-15  -8   2  26 -12 -35  24 -> D
-15 -55  10 -29   4  22  42 -> T
 -9 -22  -9 -25  44  -6  39 -> A
 46  39  44  44  -6 -25  -9 -> Q
find:  39  44  44  -6 -25  -9
Q
find:  -6 -25  -9
Q
find:  46  39  44  44  -6 -25  -9
Q
find: -22  -9 -25  44  -6  39
A
again Q: 
44
find: -15  -8   2
D

 40  -5   8 -14 -19 : X
 15  -3  -3  -3 -14 : H
13  1 -5 -3 -3 : N
 45  -5   6 -15 -17 : J
 39  -5  10 -15 -23 : Y
 13 -13 -13  -3   5 : Z
 1  4 -8 -4 -5 : B
31 -3  1 -9 -7 : L
 19   5 -14  -3  -5 : R
 -9  -9   5 -14 -22 : C
both X H: 
-14
both X N: 
-5
find: -9 -7
L
again H: 
-3
find:  -9  -9   5 -14
C
again Z: 
-13
tags:
-9 -> J_991
13 -> J_394
-14 -> J_996
-10 -> J_488
1 -> J_347
2 -> J_951
key C 1: 
J_991

 28 -34  -1  -7  13 -40  -3 -14  -2   2 -22 -29  -9 -18 -17 -22   8  P
-45   8 -11  -6 -16  21  -4  10 -23   8  -4 -23  28  -7   4   0   7  E
28 -7  4  1  2 39 -3  0 -3  2 12 26  8 15  4  0  3  F
tags:
7 -> J_823
2 -> J_578
9 -> J_149
3 -> J_338
8 -> J_779
6 -> J_525
key E 10: 
J_779
find: 28 -7  4  0
E
find: 28 -7  4  1  2 39 -3  0 -3  2 12 26  8 15  4  0  3
F
find: -45   8 -11  -6 -16  21  -4  10 -23   8  -4 -23  28  -7   4   0   7
E
find:  28 -34  -1  -7  13 -40  -3 -14  -2   2 -22 -29  -9 -18 -17 -22   8
P

-39  42 -44 -21 -12 -34 -13  14  31  13 -18  28  44 -32  32  40  22  34   9  41  29  29  11 -19 -23  33  13  25  -4 = V
-31 -41  11  33 -23  33  13  -7  14 -17   4   5 -39 -17  22 -33  25  33  31  17 -42 -40  15  12  16 -42 -16  27 -22 = M
-36  13  40  11 -37 -28 -27 -22 -24  32  32 -21  17  38 -41  25  -4  -2   2 -23 -29  24  20  10  33  37  43 -31 -24 = W
 -5  35  -5 -27 -37  39  33  44 -34 -17  25  28  -7  34 -40  -7  29  22  39  27  33  40 -17  22 -15  42 -12 -42 -43 = U
-31 -41  11  33 -23  36  13  -7  14  13   4   5 -39 -17  22 -33  25  33  31  17 -42 -40  15  12  16 -42 -16  13 -17 = G
key -> tag
13 -> J_176
31 -> J_61
2 -> J_842
key G 19: 
J_61
find:  -5  35  -5 -27 -37  39  33  44 -34 -17  25  28  -7  34 -40  -7  29  22  39  27  33  40 -17  22 -15  42 -12 -42 -43
U
find: -31 -41  11  33 -23  36  13  -7  14  13   4   5 -39 -17  22 -33  25  33  31  17 -42 -40  15  12  16 -42 -16  13 -17
G

  3 -15  17  29 -21 : kile
 15 -15  29  29 -21 : bira
 30   4  10  14 -19 : vev
-15  17  29 -20 -21 : naf
tags:
-20 -> J_530
-21 -> J_687
-19 -> J_49
-18 -> J_816
key vev 5: 
J_49
find:   3 -15  17  29 -21
kile
find: -15  29  29 -21
bira
find:  30   4  10  14 -19
vev

11 10 29 18 11  9 13 11  2  1  6 20 15 14 46  2  2 12 16  0  0  7 17  3  5  0 43  8 11  7 20  9  7  1  1  1 16  1  9  3  5  2 30 11  0  5  4  2  6  2 23  4  3  8  1 : volag
11 10 29 18 11  9 13 11  2  1  6 20 15 14 46  2  2 12 16  0  0  7 17  3  5  0 43  8 11  7 20  9  7  1  1  1 13  1  7  8  5  2 24  9  1  5  5  2  5  2 21 10  4  7  1 : Zusi
 9 23 13 11  9  6  7 23 19  6  3 19  7 17 20  5  2 13  7  0  0  6  9 20  2  2 19  5 17  7  8  4 12  5  0 10  6  0  4 29  8  1 11  4  0  2 11  1  4  1 17 38  7  2  1 : Baf
 9 23 13 11  9  6  7 23 19  6  3 19  7 17 20  5  2 13  7  0  0  6  9 20  2  2 19  5 17  7  9  4 11  4  0  8  8  1  5 22  7  2 13  5  0  3 10  1  5  2 17 29  8  8  0 : dod
 9 23 13 11  9  6  7 23 19  6  3 19  7 17 20  5  2 13  7  0  0  6  9 20  2  2 19  5 17  7  8  4  7  1  0  2 10  0  5  6  4  1 20  6  0  4  3  2  4  0 17  8  2  2  1 : Labi
find:  1  9  3  5  2 30 11  0
volag
find: 20  9  7  1  1  1 16  1  9  3
volag

-13 -13  16 -15  -4 -14  41  -4   6 : sog
  5  11 -11  11  -3  11 -26  -3  11 : nef
-33  10   2   2  -1  50  23  15  -6 : vav
 28 -16  24  -8   6  -9   7 -21 -15 : noput
 24  31 -16  24 -10  12 -56  16  10 : kig
 14  14   4   5 -11  14  14   8  14 : kimet
find: -16  24  -8   6  -9   7 -21
noput
find:  31 -16  24
kig
again kimet: 
14
tags:
9 -> J_522
14 -> J_882
13 -> J_547
-15 -> J_501
4 -> J_38
5 -> J_852
15 -> J_316
8 -> J_223
key kimet 9: 
J_882
again kig: 
24
find: -13 -13  16 -15  -4 -14  41  -4   6
sog

 13   4  21  -3 -12  18   3  17 -45  -9   3  -7  12  -5  15   9   0 -12 -16  -5   4 -23   7   0   4   0  28   6  -3  30   1   8  20   7  10  10 -34   7  10 -11   4  -7  -5  12  dusak
 15 -12  23 -10  -2  31   1   8 -32  11 -29   1   3  -2   9   4   0 -20 -12   0   7  -8  31 -10 -15   1  14  -4  12  22  -9  11  17   2   8  13 -31   6  10   5   7 -10  -8  11  Meb
  4 -15 -13   9 -31 -15  -8  -5  19   5  10  34  28  -3  -1  -8   0  -6  -2  22 -14  -4  -8  30   5   7   1  11 -18  -9   2  -2  -4 -20  -7  12 -16  11 -11  11  -8  20   4   2  Biku
 25   5   2 -11  -5  -9 -15 -11 -15 -33  23  18  14  19   8  -1   4 -10  -1  16 -12  24  -7  19 -10   9  20  15 -28  13  -9 -17  11 -20  12  -7 -16  -4   3   4   7 -18   8   3  siza
 13   1  22  -3 -12  19   4  16 -44  -8   2  -6  11  -6  14  10   0 -13 -17  -5   5 -23   9  -2   5  -1  26   4  -3  30   1   8  21   7  10   9 -34   7  11  -9   4  -7  -5  13  lok
find:  25   5   2 -11  -5  -9 -15 -11 -15 -33  23  18  14  19   8  -1   4 -10  -1  16 -12  24  -7  19 -10   9  20  15 -28  13  -9 -17  11 -20  12  -7 -16  -4   3   4   7 -18   8   3
siza
find:  11 -20  12  -7 -16  -4
siza

 -3  13  17 -14 -10   8  15  11 -17  21   5 = Tifil
-27   1  17  11 -30  11   7  28 -18  18   7 = Nit
-13  39  11   5 -29  -1  28  54  13  40  15 = tifef
-16 -34  35 -32  -7   9  -9 -44  39 -50 -30 = gulil
 1  8  9 -3 32 -7  5 -8  4  6 -7 = pufuz
 17   8  12   4  31 -25  12 -12   4  -9  -8 = palir
-12   0  -8   4  -7  22   2   8  -1   7 -10 = busef
 24 -11   4  40  39 -19 -20 -49 -11   6  35 = zov
 22  42  -8  55  -4 -14   4  17  -9  26   9 = dite
 10   0 -31 -12   3  -8  38  42  56  11 -12 = tum
both tum pufuz: 
-8
both busef zov: 
4
key -> tag
-7 -> J_596
5 -> J_862
4 -> J_521
12 -> J_260
key pufuz 7: 
J_862
find: -12   3  -8
tum
find:  22  42  -8  55  -4 -14   4  17  -9  26   9
dite
both tifef busef: 
-1
again tum: 
-12

  7  39  34   0   4   2  25  -4  -7  23  57   5  10  -7 -15 -25  -8 -10  -8 = zugol
  7  39  34   0   4   2  25  -4  -7 -16   8   1  24  26  15 -36 -11 -16  -8 = bidam
  7  -6 -10   0   2  25 -40 -15   9  -1  17   1  53   2  -8  -7  15   8  -8 = Kar
 11  30  32  13   6  22 -11  26 -22 -11  -2   1  17  22   0  -7   0   1  -8 = bofum
 10  27  -1  10  17  34 -11  12  26  25   6   2  -9  -5  -1 -22 -15 -12  27 = lukev
  2  26  16   0   4   1 -11  -2  27  -6  -7   0  12  15  25   4  -2   7   5 = poki
find:  11  30  32  13   6  22 -11  26 -22 -11  -2   1  17  22   0  -7   0   1  -8
bofum
again bidam: 
-16
find:   7  39  34   0   4   2  25  -4  -7 -16   8   1  24  26  15 -36 -11 -16  -8
bidam

-11 -16   2  18  Tugim
-11 -11  41 -27  Sosi
 19 -15  24 -10  rulu
 16 -16   2 -16  ran
-28  19 -15 -23  Dodus
find: -11 -16   2  18
Tugim
both Sosi Tugim: 
-11
again Sosi: 
-11
find: -28  19 -15 -23
Dodus

17 23 24 -9 12 -7  4 11  5 13  0  1  2  0  0  1  1  1  2  8  0 47  0  2  3  6  0  1  beza
16  8 -2 14 -9 -6 -3 -7 -9  1  0 31  0  3  1  5 12  0  0  2  7  2  1  5  0  6  0  0  dol
 -1   2   2  -6   8  -7 -17  13  -2 -11   0   1   1   0   0   2   1   1   1  14   0  44   0   3   3   4   0   2  ves
 -1  -6 -12 -10   0 -10 -11   8  -3  -9   1  17   1   2   1   5   8   1   0   6   2  10   1   7   2  11   0   1  Taba
  6   2  21  -6   8  -7 -17  13  -2 -11   0   1   1   0   0   2   1   1   1  14   3  44   0   3   3   4   0   1  suviz
 -7   1  17  -9  -1   1 -10   6  -1   1   4   2   3   0   0   1   1   1   3   1   0  11  10   1   2  31   1   3  riso
  6   1  -5  -1 -16  -3  -8   3  -9 -11   1   0   0   2   1   2   9   0   0   1   3   1  10   2   0  15   1   1  lavi
-14   6   8   5  13  -4 -13  14   0   2   0   9   1   1   0   6   5   1   0  17   2  19   0   8   2   4   0   1  redit
 -2   3 -13   6  11 -12  -5  11  -8   2   0   0   1   0   0   1   0   0   1  14   0  52   0   2   2   1   0   0  dabe
  9   1  11   3  -2  -4  -3   0 -11   5   0  17   0   2   0   7   8   0   0  11   5   9   0   9   1   3   0   0  zutiv
  6   2  21  -6   8  -7 -17  13  -2 -11   0   1   1   0   0   2   1   1   1  14   3  44   0   3   3   4   0   2  Dirab
 -3  -1  -8   5 -13   7  -2  -4 -11   4   2   8   2   1   0   3   4   1   1   4   0  15   4   4   2  21   0   2  Vatot
tags:
2 -> J_867
0 -> J_742
17 -> J_745
key Taba 12: 
J_745
find:  -2   3 -13   6  11 -12  -5  11  -8   2   0   0   1   0   0   1   0   0   1  14   0  52   0   2   2   1   0   0
dabe
find:  -1   2   2  -6   8  -7 -17  13  -2 -11   0   1   1   0   0   2   1   1   1  14   0  44   0   3   3   4   0   2
ves

-26 -41   0  10  16   5  -2 -26  -9 -44   9 : rasur
-26 -41   0  10  16   5  -2 -26  -9  -2   9 : fon
 2 31 16  9 16 -9 -9 11 17  1  9 : pavu
 2 31  3  9 16  5  3 11 -9 12  0 : vivu
 2 31 16  9 16  5 -9 11 31  1  9 : fited
again vivu: 
3
find: -9 12  0
vivu
find: -9 11 17  1  9
pavu
again rasur: 
-26
find: 16  5  3
vivu
find: -26 -41   0  10  16   5  -2 -26  -9 -44   9
rasur

 22  19   0  12   4  -6 -18   3 -24 -16  -2   1  31  21 -11  19 -29   6   0 -28 -26   1  12  goz
  0 -12  20  -5 -12 -13   2   4   5  18  -8 -17  -7 -43 -23  -8   2   4  -9 -21  -3 -14 -17  soki
 19 -19   5  15  31   7 -24 -20  12 -34   7   9  15   9   6  23   2 -15 -10  12   5  -5  37  maton
 -5  -1  45 -12 -11 -39   2  19  14 -14  25   2  18  -2 -13 -12  12  -6   5  10  48 -18  -7  far
 -8  -3   9   7  -4   4  -3  -9  -3  10 -17 -13   4 -28 -25  13  -4  11  13  21  13 -22  -2  kozof
 -4  28  -8  26 -20  -3  18  14 -10  20 -13  -4  17  -9   1  -6  16  12 -10 -22  -1 -18  -7  zab
 -7  16  23 -13 -24 -22  -1  21  -5  -4  33   0  10  23  13  -5 -20  -7  11  11   8  15 -33  Zuva
  1   0  16 -15  -6 -18 -34   2  26  -2  38  17  17   1 -20 -14  17   3  -3   6  44 -37  14  fal
find:   1   0  16 -15  -6 -18 -34   2  26  -2  38  17  17   1 -20 -14  17   3  -3   6  44 -37  14
fal
find:  -5  -1  45 -12 -11 -39   2  19  14 -14  25   2  18  -2 -13 -12  12  -6   5  10  48 -18  -7
far
find: -24 -16  -2   1  31
goz
Table of tags by key:
-14 -> J_355
19 -> J_353
-37 -> J_459
key fal 16: 
J_355
find:  19 -19   5  15  31   7 -24 -20  12 -34   7   9  15   9   6  23   2 -15 -10  12   5  -5  37
maton

-19  31  25  33 -38   5  10   7 -22 -43  -2  12  15 -> rozor
-14  40  22  41 -33   6  18   3 -28   6  31  -6  -1 -> tuto
 24  37 -21   7  36   5  24 -18 -21 -20  -8  14  -1 -> doni
 25 -37 -22 -28  40  -3 -10 -11  15 -14 -23  15  18 -> Kel
-25   9 -14 -18 -13 -14   5  24   7 -22 -37 -13 -49 -> vefo
-36 -17  20  16 -53 -11  -3  28  -3  -8   3 -11 -10 -> kubob
-19  31  14  33 -38   5  10   7 -18  14  30 -11  -5 -> bere
-15  -3 -15 -19  -4 -12   2  17   8 -22 -34  -6 -34 -> tad
 15  -9 -21 -29  31  -5  -9  -4  16  -9 -27   9   5 -> Lelub
both tuto rozor: 
31
again Lelub: 
-9

 24  -4  24  49 -36  49 -37 -> vid
 -9  49  49  24  -9  24 -34 -> bekef
 16 -32   8  43 -22  34 -52 -> neb
 -2  -2  50  -2 -30  35 -54 -> votup
-42 -54  13 -43 -36  15  11 -> rus
tags:
50 -> J_151
43 -> J_529
48 -> J_665
-4 -> J_349
49 -> J_415
42 -> J_97
key vid 4: 
J_415
both rus vid: 
-36
again votup: 
-2
find:  24  -4  24  49 -36  49 -37
vid
find: -42 -54  13 -43 -36  15  11
rus
find: -9 49 49 24 -9 24
bekef

 -3 -15  -9 -43   3 -13 -14 = Sagam
-14   6   6  -2  15   6   6 = loku
-14  21   6  -2  15  31  22 = fekag
 -3 -11  -8 -44   4  -9 -18 = zof
-14  -2   6  -2  38   7  17 = bag
-36   7   8 -16  40   7  18 = gaz
-19  11  -3 -45  21  -5 -24 = reda
-13   5 -11 -47  15  -3 -28 = Sisa
-27 -27 -27 -33  30  10  12 = Mude
-6  4  4 -2  6 -4  9 = Beden
find:  4 -2  6 -4
Beden
again loku: 
6
find: -14  21   6  -2  15  31  22
fekag
again Mude: 
-27

-12   7  -7 -31   6 -22  19   0   0   7   0 -31 -16 -13  -3 -37 -17  -7  15  17  lebit
-12   7 -13 -31 -17 -22 -17   0   0   7   0 -31 -16 -13  -3 -37 -17  -7 -34  19  rigig
-22  -1  -5   9  -4 -18 -23  -9  18  16 -35  25   1  -7  12  -3  -5  -1  33  21  pidin
-31 -29   5 -25   1 -30  10 -18   1   0   5  -2  -5 -22  -6 -21   8  -7 -18 -25  debe
  7  -9 -19  -3 -30   2  -7 -35   0  -3  44   1  19  -9  12 -34   1  29   3 -13  Geka
find:   7  -9 -19  -3 -30   2  -7 -35   0  -3  44   1  19  -9  12 -34   1  29   3 -13
Geka
find: -12   7 -13 -31 -17 -22 -17   0   0   7   0 -31 -16 -13  -3 -37 -17  -7 -34  19
rigig
find: -12   7  -7 -31   6 -22  19   0   0   7   0 -31 -16 -13  -3 -37 -17  -7  15  17
lebit
Table of tags by key:
1 -> J_371
5 -> J_403
-4 -> J_380
2 -> J_807
6 -> J_930
-8 -> J_93
-7 -> J_375
-5 -> J_936
key debe 5: 
J_371
find: -31 -29   5 -25   1 -30  10 -18   1   0   5  -2  -5 -22  -6 -21   8  -7 -18 -25
debe

 21 -36 -13   1 = fezu
 12   0 -10  29 = lefa
 38 -33  38  25 = mupot
 56  37  25 -17 = liru
 -8 -11   9  -7 = Gamoz
 38  28 -24 -30 = taki
both taki mupot: 
38
find:  21 -36
fezu
find: 38 25
mupot

 55  -1 -10  55 = vazib
 18  16 -39  55 = Nif
 12  10  23 -38 = reti
18 14 50 22 = bam
 18 -11 -11 -28 = Nibe
11 12 20  1 = vido
  7  21 -34   8 = guku
16 13 51 24 = dul
 -5  56 -10  52 = Koluk
17 13 20 20 = Zef
-27  22 -38 -26 = bif
-4 -1 -9 53 = lim
key -> tag
16 -> J_587
23 -> J_262
55 -> J_693
52 -> J_165
56 -> J_761
22 -> J_575
17 -> J_70
14 -> J_144
key Koluk 2: 
J_761
find:  18 -11 -11
Nibe
again Zef: 
20
again vazib: 
55
find: -4 -1 -9 53
lim
both bif reti: 
-38
both vazib Nif: 
55

 43  -6   0 -22  nosa
-11  14   9  -8  podi
 29  -1   3 -19  sen
-23  18  11  -5  gomiz
-20  17  11  -6  subus
  5   8   7 -13  non
-17  16  10  -7  Varo
 -3  11 -22 -11  Mut
-9 13  9 -9  Soz
Table of tags by key:
-19 -> J_473
28 -> J_190
29 -> J_808
-11 -> J_640
-1 -> J_81
0 -> J_940
key sen 1: 
J_808
both nosa Mut: 
-22

  3   4 -31 -25  34   5 : gifik
  3   4 -31 -25  34   8 : kop
  3   4 -31 -25  35 -23 : Ruv
find:   3   4 -31 -25  34   5
gifik

-15  38 -51  -6  14   2  27  42   3   1  -3 -22 -36  27  35  27  16 -43  mufil
-15  38 -51  -6  14   2  33  42   3  39  -3 -22 -36  27 -24  27  16  28  vuli
 -1 -43  38  -4  32  12 -34 -27  -6  43  11 -15 -26   1  25 -36  11 -44  tetut
 -1 -43 -36  -4  32  12 -34 -27  -6  43  11 -15 -26  27  21  27  16 -43  nul
tags:
43 -> J_218
-22 -> J_194
39 -> J_549
1 -> J_229
key vuli 10: 
J_549
find: -15  38 -51  -6  14   2  33  42   3  39  -3 -22 -36  27 -24  27  16  28
vuli
find: -15  38 -51  -6  14   2  27  42   3   1  -3 -22 -36  27  35  27  16 -43
mufil

 23  12   2 -20 -13 -20 -33  -9 -13 -22 -50 -36   2  24 -32 -> pugi
-18 -21 -11  24  32 -25   7  16 -22 -22   3   6 -27 -22  20 -> kovu
 19  10  -6 -25 -29 -13   5   8  22  17 -50 -17 -13  41 -37 -> ral
-19 -23 -11  22  32 -23   8 -26   5  22   3   5 -26 -22  21 -> Pofar
tags:
2 -> J_178
-37 -> J_543
-32 -> J_66
key pugi 15: 
J_66
again kovu: 
-22
find:   8 -26   5  22
Pofar
find: -19 -23 -11  22  32 -23   8 -26   5  22   3   5 -26 -22  21
Pofar
again ral: 
-13
find: -18 -21 -11  24  32 -25   7  16 -22 -22   3   6 -27 -22  20
kovu

-36   8  12   7  45 : Nub
12  0  0 -4 11 : tukat
 14 -26   1  10  14 : Gol
-15   0   5   6  36 : dor
 -3 -26   1  10  14 : Fimi
 -1  15  -4 -16  -7 : Nam
 36  -3 -16  -5 -21 : tozal
  1   2   1 -10 -34 : Sige
12  8 16 -2 32 : defa
 -3  -3   2   4 -31 : rafo
 29 -12   3 -23 -52 : Pipo
find: -16  -5
tozal
find: -3 -3  2
rafo
again Gol: 
14
both tukat defa: 
12
find:  0  0 -4 11
tukat
again tukat: 
0

  2   2  26   7  -7 -23  -4  15  -4   1  26  -9   2 -20  18   2   8  20   6   2  31 -26 -21 -> Tobak
 41  -1  20 -37   4 -27   2  36 -13  37 -37 -55  22   6   3   0  36  20  24  24  -2 -21 -17 -> Noni
  1  -2  27   2  -6 -30   1  -3  -3   0  28  -3  27 -24  28   0   0  30   2 -24  22 -25 -29 -> tados
 36   0 -19 -42   1   7   5  19 -13  41 -22 -45 -14  28 -28   2  30 -14  16  11 -29  14  27 -> dur
again dur: 
-14
find:  36   0 -19 -42   1   7   5  19 -13  41 -22 -45 -14  28 -28   2  30 -14  16  11 -29  14  27
dur
find:  41  -1  20 -37   4 -27   2  36 -13  37 -37 -55  22   6   3   0  36  20  24  24  -2 -21 -17
Noni

